128 stands for zero in the data rows.
Each row in the table below has a label, given by one hidden rule.
ndarray[82 155 111 231 193 155 70 147 105 75 222 101 115 145 224 169
        102 144 161 129 33 145 255 111 154 163 69 198 183 193 101 166
        169 105 167 95 216 96 111 237 155 94 171 113 62 119 125 151] 1
ndarray[165 135 75 104 173 136 89 157 117 49 114 101 132 114 105 168
        55 137 160 152 223 108 252 126 174 125 46 155 159 170 122 167
        128 151 142 121 179 122 150 176 143 134 130 0 103 92 106 91] 2
ndarray[43 124 87 173 105 150 83 122 152 106 190 126 114 134 80 143
        149 59 84 137 237 91 147 114 27 129 157 140 162 145 149 140
        125 150 148 157 81 121 129 140 153 122 214 70 61 93 87 141] 1
ndarray[61 103 114 115 92 103 115 116 113 147 137 128 131 154 130 107
        122 194 125 143 83 159 138 132 121 119 46 88 132 94 116 159
        147 56 125 124 143 139 136 126 87 146 131 223 178 196 144 131] 1
ndarray[114 125 103 194 192 114 94 155 119 197 117 127 104 98 76 198
        96 163 168 109 206 131 166 134 91 124 185 178 129 130 143 106
        109 159 135 110 133 117 111 163 187 106 233 129 91 57 93 94] 2
ndarray[126 151 164 110 170 114 80 141 109 9 127 110 164 144 134 103
        125 160 61 137 32 84 143 139 211 90 0 115 147 127 100 227
        150 53 120 146 119 158 130 161 97 167 56 60 229 83 153 77] 2
ndarray[255 115 161 202 169 145 132 148 147 229 90 135 125 115 77 108
        96 97 126 62 215 108 142 142 142 163 195 90 88 75 164 0
        110 191 133 162 129 119 135 161 150 128 195 30 110 54 118 141] 1
ndarray[114 99 115 123 124 130 115 133 124 131 51 120 135 119 115 127
        110 21 132 112 127 126 115 116 128 133 237 132 136 112 149 202
        110 119 124 139 127 117 130 136 177 129 136 61 123 96 137 203] 1
ndarray[139 115 104 72 106 114 132 128 128 113 144 137 116 133 154 111
        185 126 98 198 129 137 172 121 82 137 54 149 105 156 121 238
        120 128 112 126 105 134 135 140 151 105 89 191 111 136 178 108] 3
ndarray[74 157 77 35 107 102 177 112 110 94 145 138 144 140 129 41
        197 254 136 149 103 156 125 115 204 80 149 99 149 130 94 163
        141 41 142 113 147 146 118 116 152 151 51 183 190 160 135 95] 1
ndarray[81 85 72 110 162 149 159 120 138 207 194 118 122 117 78 116
        68 162 136 84 178 111 118 126 178 114 48 130 136 140 141 65
        116 148 144 169 79 117 125 130 213 80 166 54 162 14 123 159] 0
ndarray[84 169 160 44 110 109 136 98 125 38 200 117 138 141 155 136
        127 251 132 177 81 161 105 143 173 80 38 121 162 136 123 119
        138 83 129 91 144 130 129 168 92 129 101 179 136 234 141 155] 0
ndarray[79 186 75 63 147 139 111 127 132 142 202 97 126 116 167 146
        115 104 154 137 99 153 222 105 125 105 102 157 153 149 114 154
        137 148 135 113 204 117 127 126 127 106 168 152 90 158 95 115] 1
ndarray[232 28 174 190 133 138 158 143 154 102 30 100 120 115 96 72
        104 136 145 94 167 125 155 123 156 151 207 89 114 88 136 78
        130 255 126 137 42 130 158 94 109 150 254 125 75 49 145 129] 1
ndarray[65 184 108 51 75 102 149 86 112 19 182 142 163 130 255 34
        197 227 98 233 83 163 89 129 252 75 0 121 154 185 103 249
        158 13 113 120 159 126 111 88 0 107 58 255 172 255 156 69] 1
ndarray[123 126 161 31 61 106 146 123 114 139 112 127 149 150 141 107
        194 206 67 207 155 138 78 124 186 105 49 47 118 167 124 124
        134 46 99 143 85 139 148 66 127 117 70 239 206 203 130 201] 2
ndarray[125 74 215 104 101 152 108 145 133 96 86 119 104 95 45 144
        145 41 115 104 136 113 127 149 128 139 253 142 124 102 111 0
        152 92 127 172 102 99 125 166 132 141 214 161 30 79 144 31] 2
ndarray[104 167 83 109 159 144 104 136 118 123 238 109 137 118 93 156
        121 91 152 166 58 140 191 117 79 142 109 117 155 118 139 52
        137 111 141 119 130 115 124 103 147 84 148 95 44 192 87 61] 0
ndarray[97 175 104 37 64 100 120 124 113 60 159 127 125 137 239 122
        160 255 130 176 0 170 86 116 220 77 25 101 150 139 83 246
        106 32 114 101 116 145 112 106 66 121 27 192 94 167 114 112] 1
ndarray[86 126 101 158 130 137 92 124 131 165 93 123 106 116 156 144
        78 147 138 142 120 161 112 136 145 124 105 135 135 118 127 209
        143 77 138 123 131 113 135 172 186 115 160 175 80 128 100 164] 1
ndarray[134 119 173 144 92 111 128 155 116 137 45 137 119 120 52 102
        234 198 70 96 126 104 64 134 237 88 138 112 124 102 149 0
        132 168 77 168 137 113 136 160 79 144 52 164 186 107 159 163] 2
ndarray[207 108 197 122 119 130 157 117 152 170 117 143 132 129 104 78
        148 79 68 33 164 108 38 135 161 131 232 80 108 123 146 78
        81 155 135 152 147 154 163 112 134 171 112 100 202 62 185 172] 1
ndarray[241 128 118 176 67 125 155 64 163 98 0 173 177 131 78 57
        255 158 53 93 64 146 98 168 255 131 191 131 93 76 117 27
        94 103 71 129 20 163 144 0 146 174 66 255 255 152 216 228] 2
ndarray[138 42 125 106 79 160 174 130 126 233 101 101 152 129 91 45
        141 21 140 65 165 117 97 153 0 179 62 139 162 75 121 180
        111 150 122 112 139 160 148 192 173 126 218 75 186 137 160 37] 3
ndarray[0 213 73 7 165 146 73 133 106 30 166 96 143 143 186 151
        159 192 175 218 144 198 143 103 162 128 0 226 203 150 110 255
        172 78 113 57 233 100 91 182 151 68 75 224 73 113 58 5] 2
ndarray[238 111 163 231 143 151 144 134 132 204 77 142 119 116 43 151
        132 21 141 95 165 101 131 154 101 121 159 98 106 70 157 87
        91 254 129 151 132 152 151 152 194 139 197 40 65 17 125 238] 1
ndarray[65 129 159 166 122 116 162 112 122 116 146 133 160 131 114 121
        195 129 154 131 119 113 23 107 213 123 47 106 125 148 112 153
        115 68 127 109 112 111 126 164 115 137 138 165 134 121 163 120] 1
ndarray[248 133 114 151 156 144 120 142 129 192 50 115 125 108 70 179
        108 40 177 50 205 119 160 111 59 151 247 128 105 116 155 112
        147 150 148 145 72 130 142 150 143 109 129 89 138 116 117 159] 1
ndarray[121 131 124 204 124 124 109 138 121 142 122 135 106 125 175 83
        76 60 105 138 117 134 100 130 99 131 155 119 125 135 118 89
        125 99 130 113 180 115 125 142 146 119 118 81 131 122 105 27] 1
ndarray[109 112 102 150 103 127 105 116 122 96 182 139 132 143 228 120
        153 140 147 139 121 156 165 126 109 114 128 139 130 144 102 226
        145 74 108 114 153 114 108 97 120 111 58 187 128 138 131 79] 2
ndarray[38 181 126 146 120 119 162 131 135 160 72 122 127 143 196 203
        199 156 108 124 115 102 230 129 139 111 108 171 150 167 117 165
        151 133 138 125 126 128 133 209 151 101 113 78 115 124 90 83] 2
ndarray[152 117 182 122 123 120 147 128 116 185 133 133 150 130 161 111
        131 113 83 122 113 116 145 137 169 105 156 81 114 117 125 98
        130 99 113 136 101 130 131 97 90 174 79 106 207 178 149 180] 2
ndarray[90 120 129 128 97 133 142 128 121 54 157 148 131 128 76 74
        97 112 143 112 149 119 149 142 137 145 154 152 108 133 120 145
        141 110 144 118 112 121 124 171 117 90 115 86 126 137 111 169] 2
ndarray[55 167 112 149 116 138 72 125 119 90 202 105 115 141 202 154
        88 158 198 163 213 134 168 137 34 174 163 132 95 106 104 59
        147 145 136 138 109 131 105 138 95 91 156 155 159 75 122 113] 0
ndarray[93 201 51 149 156 130 103 135 128 73 83 94 126 139 124 229
        86 85 162 155 78 121 184 100 0 141 72 143 125 158 102 133
        140 199 155 90 172 78 113 177 192 131 223 128 29 187 117 127] 2
ndarray[213 70 183 200 198 157 87 148 145 111 124 141 103 97 41 148
        47 0 150 121 255 93 203 121 0 173 238 173 120 72 127 0
        139 216 150 120 87 109 148 216 222 109 180 23 2 95 112 201] 2
ndarray[108 179 124 112 147 131 139 124 130 104 114 145 125 124 84 98
        158 134 110 157 84 152 147 134 146 125 90 96 119 125 127 186
        148 104 126 122 145 120 137 88 98 117 98 131 171 152 94 65] 1
ndarray[105 145 110 119 142 136 136 109 110 0 91 153 136 140 199 148
        154 188 132 149 0 165 54 116 177 79 41 64 163 179 91 171
        124 126 113 109 215 135 122 181 112 106 69 224 126 201 130 90] 2
ndarray[103 140 120 97 135 118 96 124 123 74 181 112 119 132 138 83
        63 110 129 136 84 154 91 112 151 126 68 179 144 109 109 107
        140 137 124 140 165 112 125 160 131 113 154 131 102 151 100 164] 1
ndarray[255 63 152 158 114 127 154 163 147 249 68 169 96 134 93 119
        215 206 144 87 183 121 169 140 154 197 240 109 136 151 144 39
        79 53 130 143 108 138 188 41 94 166 221 158 205 31 215 255] 1
ndarray[107 130 125 188 125 154 113 151 144 199 175 113 126 111 119 212
        90 47 205 79 249 145 200 116 91 141 169 136 125 138 116 102
        147 218 144 127 147 121 103 106 192 144 191 114 114 63 103 87] 0
ndarray[166 105 167 241 147 144 162 161 143 225 36 137 115 116 80 192
        141 32 154 86 193 79 10 121 104 173 216 116 86 99 133 74
        118 179 155 125 50 137 166 67 88 182 95 89 31 65 145 175] 1
ndarray[103 130 109 231 170 142 119 157 142 199 56 111 126 128 102 125
        98 50 136 142 255 111 199 132 78 142 229 116 111 114 165 36
        129 154 133 145 92 120 130 119 137 119 144 84 103 96 159 113] 1
ndarray[114 143 124 55 97 121 111 129 140 94 196 124 125 125 128 175
        85 169 123 140 86 168 147 125 83 111 52 129 125 139 104 216
        149 82 124 93 176 113 135 159 211 128 63 153 149 90 97 102] 0
ndarray[199 124 150 108 66 112 175 118 136 208 98 150 159 144 118 64
        161 172 47 104 96 135 48 140 252 133 46 87 107 131 141 186
        104 66 97 165 103 137 153 53 79 144 62 201 169 151 181 134] 2
ndarray[141 74 171 111 102 115 171 93 127 91 40 159 139 143 84 145
        176 154 104 84 127 128 33 146 185 145 140 15 108 107 121 86
        113 69 117 143 118 149 129 30 107 173 54 71 165 100 195 184] 2
ndarray[135 138 136 172 118 128 97 121 138 164 109 140 112 143 87 84
        143 139 104 169 163 131 57 141 80 80 98 78 141 128 126 87
        155 162 139 110 152 130 142 60 132 102 149 87 149 211 136 136] 1
ndarray[34 126 164 194 75 87 218 147 132 160 181 115 116 135 231 123
        125 134 71 77 155 123 77 156 116 143 68 125 148 124 127 114
        141 118 118 105 99 130 142 146 113 118 0 108 194 130 148 136] 1
ndarray[11 156 84 73 93 119 136 118 113 84 242 110 138 155 164 113
        213 243 123 167 0 199 145 116 145 69 51 131 139 163 105 252
        129 127 134 108 139 121 117 146 85 120 28 187 103 204 146 135] 0
ndarray[113 39 78 217 192 148 82 138 147 255 184 122 105 128 12 97
        173 8 165 139 168 61 95 125 78 178 255 104 100 89 161 0
        135 230 122 121 122 137 139 159 139 148 138 0 63 118 145 240] 1
ndarray[132 121 92 149 91 114 135 157 126 115 119 139 130 138 84 120
        116 123 97 121 66 147 71 125 148 141 148 123 129 115 136 56
        125 86 121 124 159 138 111 169 108 108 122 62 155 83 144 153] 2
ndarray[71 165 131 179 118 113 126 114 114 90 204 122 147 133 143 112
        128 171 114 167 60 145 141 129 210 76 110 116 154 143 124 156
        116 104 112 133 159 130 128 122 53 121 125 177 187 166 125 96] 1
ndarray[240 24 203 25 85 129 201 111 127 196 79 193 157 163 149 93
        163 192 71 119 121 96 53 154 157 81 54 76 104 115 133 92
        96 78 122 143 27 131 154 67 10 139 69 255 255 132 167 138] 2
ndarray[158 92 122 233 159 148 116 169 132 170 86 122 117 98 71 160
        82 0 164 104 190 90 122 129 0 176 249 151 116 116 150 103
        134 223 138 154 103 120 114 112 199 99 131 48 151 63 125 178] 2
ndarray[169 147 141 126 175 127 138 131 124 125 217 130 130 110 169 159
        122 47 107 133 148 143 177 126 110 147 76 168 125 134 115 61
        132 198 138 122 163 121 124 116 171 101 171 29 93 144 107 79] 1
ndarray[146 68 132 255 189 120 141 151 153 199 84 168 120 117 59 125
        109 79 161 145 210 72 56 127 125 169 158 138 111 63 153 102
        105 140 149 131 43 124 139 150 133 161 153 19 75 62 148 157] 1
ndarray[255 69 164 255 150 153 141 162 150 241 59 160 106 138 0 63
        119 52 82 58 180 93 73 149 63 158 216 92 67 114 159 70
        92 147 110 153 48 157 138 98 122 168 122 179 172 75 109 142] 2
Which column or columns does the hidden rule look at? Columns are counted from 0, in order:
10 27 34
Which label does each new row get?
ndarray[0 214 0 52 134 144 14 125 100 0 214 77 143 107 255 135
        36 83 166 110 32 140 179 117 7 133 67 192 165 164 103 101
        169 211 171 68 184 94 105 184 167 92 137 133 0 54 53 0]: 1
ndarray[249 162 168 4 93 102 162 93 119 93 184 126 146 156 190 71
        191 230 105 190 64 142 147 123 194 109 147 130 129 140 129 184
        144 66 132 111 126 131 108 164 134 134 11 196 77 155 161 123]: 0
ndarray[38 159 75 167 138 162 80 174 136 123 183 106 114 117 221 175
        11 114 175 160 104 116 162 116 110 158 116 192 127 174 134 103
        144 157 134 122 127 117 92 240 231 109 231 139 23 177 125 71]: 1
ndarray[224 158 183 40 60 96 184 102 115 158 75 160 159 170 76 0
        183 154 74 114 88 125 39 137 254 65 135 53 117 147 126 238
        113 50 59 139 46 140 166 80 65 168 28 255 255 145 178 255]: 2
ndarray[132 128 165 90 131 112 141 131 122 164 140 139 142 145 156 89
        196 143 115 114 70 119 113 132 177 106 91 86 113 122 133 210
        110 170 129 128 129 127 138 23 81 101 89 183 154 173 127 149]: 1
ndarray[147 134 55 141 170 152 112 166 92 42 172 118 112 122 213 111
        113 105 204 159 227 133 184 130 139 128 130 128 168 160 127 95
        143 125 135 95 215 101 142 93 113 131 195 80 148 110 90 175]: 0
ndarray[226 143 81 109 104 117 147 136 131 61 163 100 147 127 119 133
        185 240 144 140 83 90 43 141 92 168 65 110 90 75 114 200
        98 79 117 140 149 103 114 121 153 147 161 97 141 168 129 191]: 1
ndarray[116 171 121 82 88 127 104 120 106 20 248 142 129 138 255 180
        140 139 157 172 132 162 118 117 180 129 49 135 133 129 102 208
        159 169 136 131 162 124 135 136 183 97 155 147 160 153 135 98]: 0
ndarray[223 135 162 68 97 108 138 113 153 179 148 133 138 135 105 101
        122 110 65 148 86 119 96 140 213 119 108 50 127 151 108 153
        109 98 108 126 138 144 125 57 66 140 21 228 196 94 142 165]: 2
ndarray[133 82 129 114 114 107 108 125 138 120 44 120 120 132 122 92
        140 160 110 92 191 129 82 131 152 140 89 97 104 142 158 143
        108 118 134 132 141 131 137 121 167 134 85 152 142 188 150 188]: 1
ndarray[145 72 186 177 155 145 115 142 144 234 24 128 109 109 13 159
        107 88 131 95 255 119 95 142 23 149 255 90 105 79 157 57
        109 157 154 138 92 143 154 126 191 164 249 40 143 75 122 192]: 1
ndarray[106 155 110 154 143 124 107 130 136 103 211 104 128 106 126 169
        121 192 160 146 29 163 156 116 94 125 174 123 145 145 147 173
        121 129 135 116 147 117 115 144 105 135 111 75 128 143 120 75]: 0
ndarray[166 96 188 150 122 114 193 91 124 121 79 151 150 132 104 59
        150 182 44 102 147 99 85 155 215 116 178 81 89 125 126 184
        114 89 102 146 75 142 146 0 64 179 8 157 239 123 162 255]: 2
ndarray[205 132 150 102 118 118 127 105 137 191 64 162 127 129 83 50
        131 161 100 116 154 99 136 138 157 120 167 115 120 116 126 139
        134 86 138 116 141 142 133 133 120 153 73 100 128 151 146 118]: 1
ndarray[76 173 128 67 108 111 153 99 112 59 175 141 148 130 183 60
        149 170 72 159 108 156 151 122 199 129 34 118 126 164 125 255
        134 90 112 96 150 110 122 156 120 123 81 173 171 241 137 143]: 1
ndarray[140 165 162 23 91 118 133 112 126 81 182 131 155 122 239 129
        129 177 120 159 151 151 123 127 213 112 107 92 126 145 118 138
        111 53 113 107 120 119 120 134 57 123 15 89 85 152 126 172]: 1
ndarray[162 126 72 181 159 122 100 135 143 139 138 120 122 102 95 115
        93 127 186 143 197 100 136 109 20 104 137 184 108 140 104 127
        112 168 152 106 160 107 147 217 101 121 173 161 83 18 93 63]: 2
ndarray[3 190 75 133 157 141 111 146 102 99 115 102 110 110 173 186
        113 82 135 132 159 142 170 116 61 134 152 165 116 133 117 130
        140 136 145 113 215 103 122 119 120 85 182 72 70 119 83 16]: 2
ndarray[43 150 143 95 156 137 144 115 114 76 183 108 125 125 92 119
        155 93 111 127 172 146 163 118 124 152 167 119 133 103 147 126
        116 79 112 129 136 127 139 152 111 125 102 134 161 132 126 114]: 1
ndarray[157 95 172 110 88 125 170 138 142 193 64 131 131 148 39 121
        110 61 83 77 135 109 75 140 195 148 178 96 114 100 138 70
        109 116 112 152 78 152 140 81 117 148 83 91 148 63 175 255]: 2
ndarray[68 114 179 125 156 129 96 129 132 105 156 106 117 128 109 184
        137 138 161 153 115 141 133 141 29 118 192 116 127 114 140 135
        132 108 135 101 131 130 126 171 151 101 176 114 125 98 120 102]: 1
ndarray[161 107 125 111 77 154 159 122 121 122 45 138 114 137 163 161
        115 82 83 144 189 116 105 112 187 116 111 102 117 100 162 69
        121 101 155 99 101 98 126 200 138 143 84 149 161 37 162 138]: 1
ndarray[51 137 96 137 156 132 118 125 129 112 98 124 141 116 221 122
        87 128 110 191 98 158 191 116 86 146 101 96 137 153 113 127
        138 108 132 117 155 107 109 214 149 104 108 84 84 137 124 114]: 1
ndarray[111 149 89 113 138 123 120 142 135 121 141 142 123 119 111 136
        46 60 101 157 130 133 123 119 180 141 121 161 144 129 118 140
        136 142 134 111 106 131 134 146 140 95 171 131 89 144 107 189]: 2
ndarray[118 85 160 92 138 123 97 127 164 208 134 123 103 117 118 150
        166 97 138 36 123 105 167 119 145 184 130 53 129 77 159 137
        137 122 134 129 128 127 121 208 71 94 156 66 121 85 131 127]: 1
